One vector is turned by the same rotation once a step. Each row is the vector after some number of steps, and that number follows the row.
The counts run from 0 to 831.
[  3 -14  -8  11   2   3  11 -19   2  -9   7   6   1  -9 -33   3  -1   9
 -12  -8 -11   5   4   4 -12 -13  11   3  -7 -11  -4   3  -6  10  -5 -18
 -19  10   9  -2  -6  -6   7   5  -8 -12  14 -16  -4  12  -6 -13  22 -13
  18   8  12  15 -13   2   2  -5  -2  -8 -10  -3] : 809
[ -1  -3 -17   2  -8  19 -18   0  -5   6   6  -4   4 -11  -9   3  23   3
   2  17  -6   7 -12  -2  -1  -6  12 -12   1  -5  10   1   3  -9  -2  -4
   1   1  -5 -13 -24 -18  -7  -3 -36  13 -12  -5  -7   1   2  20   2   0
   2   5   8  -1   2  10  11 -15  20   3  -7  -1] : 490
[ -5 -10  -6  -8  27   7   5  -1  -8  -5   8  -9  19  -2 -22  -6  -8   2
   9   4   3  16  12  11 -22  11   5 -11  -7   9  -1  14  11  -5  -4   8
  -9   7   8   8  -6 -13   2 -13 -22   7   3  -1  18   5   3 -10   4  -4
  20  11  11   8  17  -8   8  -5   3  15 -23  -2] : 287
[ -4 -14  -2  21   2  19  -9  -5  -1  -1  11 -10  -6  -1 -17  -9   8   1
   8  -5 -12   2  -1  27  -3   1  16 -16  -5  17  -4  -4   3   8 -11  -4
  -2  17  -5 -17  -1  -5   3  -6   3  -4   4 -12   4 -18 -18   6   5 -10
  18 -20 -10 -10  -9   4  16  -6  -8  11 -16 -10] : 54
[ 10 -15   2   7  14  -5  -9  -7  -1   3   7   5   4  -5 -25 -14  17  -2
  -1   7 -22  17   3   6 -16 -21  10   0  -7  -8  -2   1   0  -7  -4 -14
  -8   1   5  13 -17  -7  -3  17 -28   6   4 -13  -1   9  -1  -9  13   0
  19  13   3  -7  24   4  -5  -1  -3   4 -13   6] : 530
[  3  -3 -20   2   4   8 -25   0  11   3  10  -6  -4   6   4   0  31   6
  -2  11 -11   3  -1   3  -6  -3  -4  -7 -22   8  -3   1 -21  -7   1   9
  -9   0  -6   0 -21 -21 -12   8  -7  -2  -5 -13 -19 -16   7  12  -2   5
 -16  -6   9   6  -8  11   0 -11  11  10   9   4] : 367
[ -1  -3  -4   5   9  23  -9  -5 -24  25  11   5   1   0  -1  -7   9   0
   1   4  12   2  -2  -3  -5   0  11  -1  18   3  13  11  19 -11  -7   4
   5   4   0   0   3 -24   1 -19   6  23 -17  -6   3  -2   0   9  -8   8
  -6   9   6   3   6  -5  13  -8  -6  25 -24   4] : 381
[ -1 -11  -9   6 -12  10  -1   5   5  -3   5 -11 -10 -11  -4   1   2   3
  -7  -3  -3  11  11   2 -13  -7  -5 -10  -3  -9  16   9   0   1 -12  -6
 -34   4   6  -1 -21 -14   0  13 -16 -15  -7 -14 -21 -18 -12  11  11 -12
  17   5   1  -8  -9   5   0  -7 -10   1  10  13] : 109
[ -2 -10   7   5  13  14  -4  -1 -10   5  -1   2  -2  -3  -6  -3   7   6
   9   5   1  14  16   9 -11 -20  -3  -9  20  -4   8  10   8   3  -3  -1
 -10  -4  -1   1 -29 -27  11   1   1  12 -23 -12  -3  17  -5   2  -6   2
   5  17   9 -10  -2  -3  -4   0 -19   8   6  23] : 149
[-12   5 -18   1  25   7 -15  11  -7  10  23  -7  -1  -2 -11  -2   8  -8
  17   7  -3  11  14  22 -21   9   9  -9 -17  20   6  -6   1  -5 -10  15
   0  -1   1   2 -16  -5   6 -13 -14   0 -13  -2   1  -9 -10   8  -5   9
   1  -5  10   1   1  -4  -2 -12  -2  18  -8 -17] : 666
[ -7 -15   8  -4   0  -3  -1  -3  -7   7   3  -2   1 -18 -19 -12  -4  -2
 -11   4 -13  17   3  12 -21 -13   5   8  -4   3  11   4   1  -3 -18 -16
  -8   3  11  -1 -13 -10   9  -3 -13   3   1  -6  -6  -6 -20   3  24 -10
  23   4  -2  -2  11   1  14  -4 -20  -5 -11 -11] : 494
[  5  -3 -10   1  -6   9 -21  -4   2   5  14  -1  -3  -9 -11   4  22   3
  -2  11  -3   5  -5  -7  -2 -14  -1  -1  -2  -9   5  -3 -15 -12  -5  -9
 -11   0  -2   0 -34 -18  -7   4 -31  -6 -10  -8 -17   1  -3  15   4   2
  -2  10   8  -1   4  10  -3 -21  16  -5   6  -4] : 491
[  1   0  -1 -12  32   1 -14   3  -1 -12  16 -10   3   2 -15 -18  -9  10
   2  -2  -3  10  19  30  -8  -3  -9  -7  -3  21   2   8 -13   4  -6   2
 -14   3  13  -5 -19 -10   9   2  -1   1  -3 -20  -6   6 -10  -1   1  -4
   4   1  12 -14   4 -10   1  -8  -4  11   7  -7] : 216
[  6 -23  -4  12  -1   1  -3  -3  16  -2  -1  12   9  -1 -14  -4  24  17
  -4  -7   1  -4   7   2  -9 -19 -20 -10   8   3  -6  14 -26   7   6  -1
 -28   2   5   8 -12  -7   9   3  19  -3   6 -13 -17  -8   9 -15   5  -2
   2   3  14   6  -6  -4  -3   2  -3   2   0  14] : 238
[  9 -12  -1  16 -12  22  -5 -17  -1  10  11  -5  -8  -4 -18   3   0   8
 -14  -4  -1  -5 -11  -1  -4  -1   9  -2  -5 -14   5   7   0   3  -5 -17
 -16  13  -2  -9   0  -8 -18   4 -16  -8  10 -18 -15  -5  -7   9  12 -14
  14   5   1   7  -3  -2   3 -25  16   1 -11   4] : 37
[ 14 -18   1  -3  22   2 -10 -15  -3  12   8   1   3  13  -4 -10   7  -5
   2   6  -6  15   8   6 -23   4   2 -17 -12   0  -5  19   7  -4   7   5
  -8  -6  14  15   0 -10  -7  18  -7  11   3  -3   8  11  10  -7  -1  -1
   9  20   9  13  13  -7  -4   4   0   5 -14  21] : 27
[ 16 -23  20  10  14   9 -11 -13   2   2  13 -10  -3   7 -18  -7 -10   7
   2  -8   0   1   9  15  -9  -4   2 -14  -1  -8  -3  12  -5   7   2  -9
 -17   2   5   1 -11  -8  -2  17   1  -3   5 -22  -4  15  -8  -7  -2 -17
  22  17   0  -7  13 -15  -4 -14  -5  -9  -2  19] : 601
[ -5 -16  -5  -5   9   8  17   1   0  -9   6  -5  14  -2 -30  18 -11  15
  -5  -5  11   0  14  -4 -19   0 -13  -4  -2 -10   7  14  -6   0   0   1
 -32   7   8   4 -12 -21   4  -3  -3  -6   0 -14   2   5  -8 -16  -2 -13
   9   9  15  20  -5 -10  -1  -9  -3  11  -2   4] : 549
[ 10 -22  -3  19  -7   3  -2 -11  11  -5   1  21   1   3 -18   6  27  10
  -1  -5  -2  -7   6  -7 -10 -23  -9 -10  10 -15 -10   5 -16   4  10   0
 -22   2   3   9 -13 -13   6  11  11  -5   3 -11 -12   0   9 -13   0   0
   1  11  10   5 -10   0  -9   5  -7  -7  -6  18] : 430
[-15   1 -10  -8   6  -3  -3  12   2   1   8  -1   4 -22 -14   6   0  10
  -2   0   2   3   8  -5 -16  -4 -11  11   5   8  16   3 -13  -4 -16  -4
 -25   2   8   2 -25  -9   4 -20 -16  -8  -9  -7 -22  -8 -17   6  16   2
   7   9  16   6   4 -12   1 -20  -3   4  11 -15] : 232
[  2 -18  20  12  24   5 -12  -4   2   2   3  -3  10   6 -14 -11   7  15
  10  -4  -3   3  -4   7   4 -13  -1  -2  11   5 -11  12 -17   9   2  -4
  -6  -3   2  -9 -17 -19   0 -13   3  12   1  -7   2  19   1  -8   1   8
  15  15  10  -9   7 -22  -2 -15   0   3  -5  13] : 377
[ -6   1 -22  -5  -2   9 -16  -2  -7   2  13  -1  -3  -8   5  -5  24 -11
  -3  11 -14  20   5  14 -21  -9  13  -8 -22   5  14  -5   4  -5 -19   7
  -4   2   6   7 -14  -7   5  11 -13  -9  -6   0 -13 -19  -2  20   8   6
   3  -5   4  -3 -12  16   7   9  -4   9  -6  -1] : 142
[ -2  -7   1  -2   3  -3 -10  -4  -6   1   4  -1   1 -13 -15 -19   4   3
  -8   6 -17  18   2  18 -19 -16   7   6  -3  18  -2  10 -10  -1 -16 -12
  -9  -1  14  -2  -5  -2  11  -2 -12   7   4  -9 -13   0 -19   6  26  -1
  17   4   5   7   7  -5  18   2 -14  -3 -10 -14] : 686
[ 10  -9 -15   1  -3   5  -7  -2  -1   6  -5  -1 -15  -2  -4   4  15   2
  -9   9  -3  10  13   5 -18 -15 -13  -6  10  -2   6  19  -8  -4   1  -9
 -20 -11   6  -1 -23  -7   5  11 -12   6 -16 -10 -21  11  -3  -1   8  -6
  -1  19  13  28  -9   2   1   1 -11 -10   8   9] : 652
[ -1 -10   3   2  20  14 -11  -8 -10   8  15   8  16  -7   0  -6  10   1
  16   9   2  13   2   3  -5  -8  17 -17   9  -5   8   9  18   4  -1  13
  -4  -4  13   4 -14 -16  13 -11  -3   5 -15   8   7  16  11   9  -6  16
  10  19  16 -11   0  -7  -9   7  -3   7 -20  17] : 412
[  2 -16   0  -7 -15  12 -17   8   0   1   6  -5   9  -5   0  -7  13  14
  -6   8  10  -2  -7  -4  -8   3 -19  -9   1   8   5  16 -21 -10   0   3
 -15   8   1  -5 -10 -26  -2 -11   2   6   0 -14 -19 -24 -12  20   0  -5
  -3  -7  -4   2   4  -5  22 -14  -1   6   2   6] : 139
[  0 -13   4 -12  10   3  -8  -5   6  -5   5  -7  18  -3  -9   0  -3  20
  -4   2  12   0   0   4  -8   7 -14  -7  -3  18  -2  25 -26   1   2   7
 -17   3  10  -8  -1 -23   1 -20  13   4   8  -5  -6   4  -3  -1   4  -2
   0   3  20  24  -3 -15  18  -5  -2   5  -4  11] : 517
[  5  -5 -11  22   2  16 -15  -4   3  11  28   7 -11  -2 -12  -5  17  -5
  19  -1 -10  -3   0  18 -13   3  24 -23  -6   3   0  -8  10   4   3   1
  -2   2   2   7  -5  15  -1   4 -12  -8   5  -2  -5 -12  -1   9  -4   1
  15  -3   2  -1   4  -3  -5 -13   3  -2 -22  -8] : 90
[ -9  -9   0  -7  16  -6  -7   8   9   1  -3  -8   2 -16  -8 -19   4   7
  -4   5 -13  22   4  19 -12 -11  -9   4   5  24  -3  10 -21   2 -13  -2
 -14  -4   9  -9 -22  -7   7 -15  -8  11  -4  -2 -16  -2 -13  -1  26   1
  12   4   9   4   6  -9  14  -1 -16   2  -1  -6] : 687
[-17 -25  -4  12   2   0  14  -3   8 -14  -3  10  21 -11 -22   7  11   4
   8  -2  -9  13   1  -8 -17  -6   3  -8  -9  -8  -5   5  -1   2 -11  13
 -18  13   7   4  -9 -18  10 -16   2  -3   7  14  11  -9   3  -7   8   1
  18   1   9   8 -15   3   4  10 -12   5 -18  13] : 395
[ -5  -5 -10  16   4  10 -18 -16   4  21  19   8  -1   1  -3  -8  13   2
  -5  -7  -6  -9  -5  -7 -12   3   9   9 -22   5   5   0  -7  -6  -8   1
 -16  11   3  13  13   1 -15  -6   4  -9  14  -5 -15 -20  -2   9   8   3
   7  12  11   7   2 -11 -11 -28  10  12 -11  -6] : 384
[ -7 -14  -8  22   8  19   0  -5  -3  22  -2 -11  -3  10   1  -2   7  -2
  -4  -4  -2  -7   0  -2 -12  13   0   3  -6   6   3  16   7  -5 -12   8
  -5   9  -9  -2   8 -20 -18 -11   9  15  -1 -11  11 -23  -5  -2  -2  -8
   6   5   3  13   0 -14   5 -24   1  31 -11  17] : 156
[-17 -11  -7  -3   9  -4   3   5  -1   6  -1  14   6 -12  -9 -10  19   2
   1   2  -7  13  16   6 -21 -19  -3  -3  11  11   7   7   3  -5 -17   7
 -14   1  14  15 -12 -13  22 -10  11  12 -10   3  -7  -6   1  -6   7   9
   3   7  14   2  -4   1   6  15 -28  11 -11   3] : 272
[-10 -14  -2 -12   2   5  -9  -1  -4  -1  10   8  29 -12  -2  -8   6   7
   2   6   9   9  -9  -8  -7   6   0  -8  -6  14   7  10  -2 -10  -8  17
  -9   7  13   4   5 -18  11 -31   3   3   6  13   2 -17  -1  15   6  11
  11  -3   8   5   5 -11  17   2  -1  14 -25   8] : 101
[  5  12 -25   9   5  13 -21   0  -6  22  24  10 -12  -5  -7  -3  18   7
   3   5   6  -9   7   2  -5  -5   5  -5   7  10  13  -3  -1  -4   4   2
 -12  -1   3   9  -3   0  -7 -11 -10   0 -11 -16 -17  -7   0   9  -6   6
 -16   9  17   6   6  -1  -6 -19  16  14  -6 -16] : 159
[ -1  -3 -14 -14  26   1  -8  10  -2  -5  12   0  21  -2  -4  -3  -4  14
  11   4  15  11  18  11 -12   7  -9 -15   3  13  11  18  -3   3   1  13
 -26  -4  14   8 -15 -10  14 -14  -3   2 -10 -11   2   6   5  -8  -4   4
   2   9  20   6   9 -14   1   3   3  15  -5   3] : 480
[ -2  -2  -8  -2   3   8 -26  10   3   0  18  -3  -2  -9  -4 -11  18   9
   4   0  -4  -2   5  19  -7  -7  -3 -14   0  17  10  -8 -16  -4  -8   1
 -11   7   3  -3 -16  -6  11  -2   7  -9  -6 -10 -22 -28 -16  18   2   4
  -3 -16  -2 -18  -2   0  13  -8 -17   5   6 -12] : 594
